Rows are one point carried round by a steady rotation, each followed by how many steps it has turned.
The counts run from 0 to 831.
[-0.02  1.27  1.59  2.43  0.56  1.11  0.78 -1.06 -0.14 -1.59  1.12  3.84
  1.42  0.64 -1.06 -2.00] -> 65
[ 1.42  0.09  0.80  2.17 -0.32  1.74 -0.01 -1.59  0.33 -2.40  1.85  2.96
 -0.39 -1.94  0.98 -2.04] -> 778
[ 3.05 -0.25  0.82  1.23  0.85  0.12  1.66 -0.15  0.19 -2.00  0.12  3.27
  0.21 -0.96  1.27 -2.52] -> 570
[ 0.42  1.83  1.68  2.03  1.12  0.96  1.41 -0.74 -0.26 -1.46  0.40  3.62
  1.65  1.40 -1.07 -1.68] -> 730
[ 3.24  0.72  0.86  1.70  0.33  0.95  1.58 -0.78  0.34 -1.97  0.61  2.41
 -0.47 -1.18  1.19 -2.63] -> 526
[ 1.59  1.21  1.43  1.84  1.11  0.48  1.97 -0.09 -0.10 -1.34 -0.04  3.63
  1.57  0.95 -0.45 -2.24] -> 190
[-0.81  1.69  2.71  0.50  0.85  1.35  1.29 -1.96 -1.09 -1.50 -1.41  2.30
  0.52  2.37 -1.86 -0.48] -> 305
[ 2.00  2.51  2.02  0.91 -0.07  2.51  1.51 -2.81 -0.47 -2.14 -0.61  0.35
 -1.58  0.43 -0.15 -1.26] -> 57
[ 1.21  2.04  2.44  0.61  1.27  1.01  2.29 -1.05 -0.72 -1.44 -1.55  2.19
  0.87  2.29 -1.07 -1.46] -> 558
[-0.63  1.69  2.45  0.20 -0.41  2.64  0.12 -3.71 -0.90 -2.23 -0.38  0.63
 -1.71  0.67 -0.66 -0.16] -> 678
[-0.15  2.00  1.66  2.18  0.57  1.48  0.99 -1.29 -0.36 -1.63  0.73  3.32
  1.29  1.06 -1.38 -1.65] -> 646
[ 1.04  2.49  1.79  1.81 -0.22  2.61  0.60 -2.60 -0.17 -2.10  0.62  1.10
 -1.18  0.11 -0.34 -1.34] -> 268
[ 1.38 -2.60  1.64 -0.82  0.99 -0.90  1.10 -0.37 -0.54 -1.84 -1.13  4.01
  0.12 -0.57  1.17 -1.20] -> 203
[-1.64  0.02  2.74 -0.57 -0.30  1.77 -0.41 -3.68 -1.24 -2.20 -0.79  1.46
 -1.60  0.50 -0.70  0.41] -> 507
[ 3.17  2.26  1.54  1.35  0.73  1.33  2.25 -0.82 -0.18 -1.81 -0.56  1.75
 -0.13  0.49  0.31 -2.39] -> 187
[-0.07  0.53  1.22  2.42  0.52  0.82  0.37 -0.80 -0.09 -1.74  1.58  4.36
  1.41 -0.03 -0.53 -1.79] -> 193
[-1.15  1.25  2.87  0.34  0.71  1.20  0.97 -2.33 -1.27 -1.49 -1.53  2.18
  0.29  2.36 -1.81 -0.27] -> 178
[-0.50  0.35  2.53 -0.46 -0.49  1.91  0.14 -3.78 -0.99 -2.36 -0.86  0.59
 -2.23  0.12 -0.27  0.08] -> 466
[ 0.30 -1.75  2.06 -1.21 -0.45  0.89 -0.19 -3.14 -0.76 -2.60 -0.65  1.45
 -2.49 -1.44  1.45 -0.23] -> 42
[ 3.34  0.25  1.05  1.53  0.61  0.59  1.62 -0.51  0.35 -2.17  0.37  2.66
 -0.31 -1.18  1.45 -2.57] -> 569
[-0.42  1.93  2.43  0.91 -0.43  2.70  0.19 -3.38 -0.80 -1.96 -0.08  0.84
 -1.41  0.66 -0.76 -0.51] -> 763
[-1.42 -1.66  2.66 -1.14  0.65  0.08  0.34 -1.93 -1.28 -1.93 -1.93  3.09
 -0.31  1.01 -0.57  0.19] -> 461
[-1.43 -2.23  1.68 -0.14 -0.35  0.57 -1.03 -2.36 -0.64 -2.67  0.55  3.58
 -0.93 -1.14  0.42 -0.26] -> 705
[ 0.69 -2.16  1.39  0.04  1.14 -1.09  1.05  0.04 -0.41 -1.81 -0.47  4.66
  1.00 -0.41  0.81 -1.42] -> 34
[-1.56 -0.48  2.45 -0.74 -0.56  1.61 -0.53 -3.61 -1.13 -2.40 -0.65  1.36
 -1.86 -0.23 -0.22  0.23] -> 380
[-0.75 -2.59  2.01 -0.65  0.64 -0.73  0.27 -0.96 -0.79 -1.98 -0.85  4.49
  0.55  0.04  0.22 -0.57] -> 163
[-1.34 -2.25  1.75 -0.32 -0.12  0.59 -0.92 -2.63 -0.63 -2.40  0.45  3.40
 -1.03 -1.11  0.37 -0.09] -> 39
[-0.18 -1.58  1.26  1.04  0.71 -0.39  0.26 -0.55 -0.22 -1.82  0.82  4.87
  1.28 -0.31  0.16 -1.56] -> 532
[ 1.45 -2.66  1.91 -1.36  1.07 -0.79  1.02 -0.85 -0.62 -2.06 -1.58  3.30
 -0.46 -0.52  1.25 -1.11] -> 330
[ 1.95  2.67  1.83  0.98 -0.11  2.45  1.40 -2.34 -0.44 -2.02 -0.54  0.34
 -1.63  0.29 -0.11 -1.56] -> 808
[ 2.21  1.99  1.15  2.02 -0.26  2.34  0.92 -1.72  0.05 -2.22  1.23  1.58
 -0.76 -0.83  0.56 -2.20] -> 439
[ 2.89  1.77  1.41  1.56  1.13  0.83  2.38 -0.63 -0.11 -1.51 -0.77  2.13
  0.50  0.72  0.18 -2.40] -> 188
[ 1.31  2.48  1.63  2.32 -0.29  2.60  0.66 -2.45 -0.18 -2.12  1.14  1.25
 -0.83 -0.26 -0.01 -1.68] -> 353
[-2.33 -0.95  2.89 -0.80  0.00  0.88 -0.41 -3.06 -1.21 -1.79 -1.00  2.42
 -0.57  0.71 -0.80  0.51] -> 463
[ 2.01  2.56  1.64  1.72 -0.07  2.71  1.09 -2.16 -0.13 -1.99  0.49  0.96
 -1.22 -0.12  0.11 -1.69] -> 269
[ 1.86 -2.17  1.22 -0.74  0.15  0.36  0.17 -1.69 -0.21 -2.73 -0.37  2.57
 -1.67 -1.98  2.06 -1.12] -> 412
[-0.58 -0.78  1.23  1.86 -0.07  0.80 -0.62 -1.50  0.03 -2.26  1.97  4.21
  0.40 -1.25  0.42 -1.42] -> 322
[ 0.28  1.81  2.46  0.41 -0.51  2.56  0.30 -3.39 -0.77 -2.14 -0.72  0.33
 -1.89  0.50 -0.40 -0.50] -> 679
[-0.67  0.68  3.03 -0.76  0.95  0.51  1.49 -1.85 -1.41 -1.62 -2.39  2.00
 -0.07  2.39 -1.23 -0.15] -> 134
[ 2.21  1.56  1.11  2.12 -0.15  2.14  0.82 -1.72  0.12 -2.12  1.27  1.89
 -0.58 -1.24  0.72 -2.15] -> 524
[ 1.17 -1.63  2.37 -2.07  0.69 -0.17  1.37 -1.88 -1.06 -2.26 -2.53  1.73
 -1.51  0.03  1.14 -0.59] -> 669
[-0.67  2.24  2.36  1.38 -0.26  2.65  0.30 -3.30 -1.00 -1.93  0.31  1.33
 -0.65  0.98 -1.16 -0.63] -> 181
[ 1.07 -1.75  2.53 -1.99  0.75 -0.30  1.52 -1.70 -1.06 -2.16 -2.50  2.04
 -1.31  0.29  0.98 -0.30] -> 627
[-0.15 -0.73  1.02  1.87 -0.23  1.02 -0.64 -1.48  0.16 -2.36  2.14  4.01
  0.36 -1.45  0.45 -1.54] -> 280
[-1.83 -1.29  2.69 -1.02  0.27  0.32 -0.05 -2.58 -1.33 -2.05 -1.39  2.74
 -0.27  1.18 -0.69  0.31] -> 462
[ 2.58  2.30  1.30  1.96 -0.15  2.36  1.03 -1.94 -0.15 -1.96  0.46  1.31
 -0.98 -0.37  0.40 -1.99] -> 312
[ 1.28 -0.32  2.63 -1.70  0.73  0.49  1.74 -2.14 -1.11 -2.03 -2.85  1.03
 -1.73  0.83  0.27 -0.39] -> 173
[ 0.57 -0.56  2.77 -1.67  1.05  0.11  1.91 -1.74 -1.31 -1.74 -2.99  1.75
 -0.98  1.54 -0.11 -0.53] -> 798
[ 1.18 -2.08  1.52 -0.22  1.00 -0.89  1.08 -0.04 -0.45 -2.03 -0.72  4.24
  0.58 -0.37  1.12 -1.49] -> 76
[ 0.30 -1.84  1.14  0.77 -0.47  0.98 -0.78 -1.93 -0.09 -2.50  1.41  3.21
 -0.99 -2.22  1.35 -1.22] -> 409
[ 1.98  1.42  2.83 -0.66  0.88  1.32  2.15 -2.12 -1.13 -1.77 -2.31  0.58
 -1.37  1.43 -0.19 -0.97] -> 428
[-2.00 -0.38  2.68 -0.71 -0.34  1.54 -0.49 -3.39 -1.14 -2.35 -0.73  1.95
 -1.30  0.46 -0.82  0.60] -> 464
[-0.18 -1.72  2.10 -1.16 -0.41  1.10 -0.37 -3.07 -0.89 -2.71 -0.56  1.61
 -2.40 -1.32  1.07 -0.19] -> 84
[-0.42 -0.69  1.14  1.96  0.21  0.61 -0.25 -1.02  0.03 -2.00  1.75  4.56
  1.06 -0.83 -0.04 -1.53] -> 321
[ 1.85 -2.15  1.23 -0.04  0.97 -0.62  1.43 -0.24 -0.18 -2.10 -0.55  3.87
  0.35 -0.82  1.36 -1.89] -> 75
[ 2.18  2.10  2.34  0.06  0.37  1.86  1.94 -2.14 -0.67 -1.89 -1.73  0.23
 -1.32  1.05 -0.05 -1.43] -> 597
[ 0.73  2.49  1.66  2.03 -0.16  2.74  0.50 -2.71 -0.23 -1.99  0.93  1.19
 -0.84  0.10 -0.36 -1.48] -> 310
[-0.23  0.93  1.13  2.53  0.24  1.16  0.03 -0.93  0.05 -1.76  1.79  3.89
  1.15 -0.09 -0.69 -1.75] -> 817
[ 2.45  1.19  1.44  1.67  1.19  0.36  2.15  0.12 -0.05 -1.61 -0.12  3.37
  1.15  0.59  0.09 -2.34] -> 274
[ 1.22 -1.56  1.26  0.74  1.11 -0.81  1.09  0.22 -0.18 -1.80 -0.04  4.61
  1.24 -0.28  0.62 -2.03] -> 615
[-1.88 -2.32  2.14 -0.52  0.16  0.09 -0.70 -1.94 -0.86 -2.20 -0.09  3.76
 -0.38 -0.26 -0.05  0.02] -> 165
[ 0.63  0.86  2.93 -0.96  1.04  0.68  2.09 -1.74 -1.35 -1.51 -2.92  1.59
 -0.45  2.15 -0.96 -0.59] -> 260
[ 2.51  2.37  1.94  0.51  0.33  1.87  2.07 -1.86 -0.44 -1.98 -1.01  0.64
 -1.13  0.75  0.05 -1.79] -> 16
[ 3.32  1.26  1.35  1.71  0.85  0.98  2.16 -0.56  0.10 -1.95  0.01  2.38
  0.00 -0.03  0.76 -2.58] -> 357
[ 2.17  2.02  2.61  0.09  0.61  1.52  2.05 -1.98 -0.78 -1.88 -2.01  0.43
 -1.41  1.14 -0.15 -1.24] -> 555
[ 2.92 -0.62  0.80  1.15  0.31  0.80  0.85 -0.88  0.24 -2.39  0.78  2.77
 -0.78 -1.82  1.76 -2.33] -> 738
[ 2.64 -0.71  0.79  0.94  0.09  0.73  0.51 -1.12  0.27 -2.49  0.85  2.97
 -1.06 -2.16  1.89 -2.12] -> 114
[ 2.21 -0.63  0.79  1.13 -0.07  0.92  0.39 -1.24  0.23 -2.44  1.31  2.64
 -1.03 -2.40  1.76 -2.05] -> 822
[ 2.95  1.69  1.14  2.05 -0.07  1.84  1.35 -1.41  0.22 -2.26  0.73  1.73
 -0.79 -0.93  0.80 -2.47] -> 440
[-1.57 -2.28  2.31 -1.14  0.58 -0.32  0.13 -1.64 -1.09 -2.06 -1.07  3.96
 -0.04  0.42 -0.12 -0.02] -> 291
[ 0.30 -0.87  2.81 -1.58  0.92 -0.18  1.52 -1.77 -1.30 -1.79 -2.79  2.15
 -0.74  1.52 -0.13 -0.33] -> 5
[-1.72 -1.08  2.55 -0.95 -0.27  1.26 -0.66 -3.39 -1.17 -2.29 -0.37  1.94
 -1.67 -0.25 -0.19  0.38] -> 337
[ 1.11  1.63  2.80 -0.52  1.04  0.80  2.35 -1.77 -1.23 -1.67 -2.67  1.22
 -0.34  2.04 -0.78 -1.01] -> 387
[ 2.92 -0.74  0.84  0.89  0.52  0.48  1.01 -0.70  0.25 -2.32  0.64  2.93
 -0.44 -1.76  1.99 -2.35] -> 30
[-1.44 -2.45  1.75 -0.19  0.25  0.05 -0.81 -1.87 -0.71 -2.31  0.33  4.10
  0.19 -0.63  0.19 -0.33] -> 746
[ 1.10  1.84  2.59 -0.03  1.11  0.84  2.16 -1.44 -1.04 -1.36 -2.23  1.62
 -0.03  2.20 -0.98 -1.08] -> 430
[ 0.29 -1.46  2.73 -1.78  0.82 -0.60  1.36 -1.47 -1.16 -1.79 -2.65  2.62
 -0.59  0.94  0.18 -0.22] -> 586
[-0.88 -2.60  2.29 -1.00  0.89 -0.66  0.32 -1.33 -1.13 -2.01 -1.03  4.01
  0.36  0.25 -0.01 -0.30] -> 248
[-0.42 -2.67  1.85 -0.42  0.94 -0.94  0.47 -0.61 -0.63 -1.88 -0.74  4.63
  0.67  0.01  0.43 -0.74] -> 120
[ 0.20  0.25  2.44 -0.86 -0.41  1.90  0.32 -3.54 -0.99 -2.42 -1.32  0.37
 -2.49 -0.07  0.26 -0.11] -> 382
[-0.73 -2.38  1.52  0.28  0.63 -0.52  0.10 -0.81 -0.42 -1.92  0.19  4.64
  0.95 -0.34  0.20 -1.06] -> 702
[ 1.78  1.28  2.57 -0.79  0.46  1.47  1.83 -2.54 -1.04 -2.08 -2.09  0.22
 -2.11  0.95  0.17 -0.72] -> 427
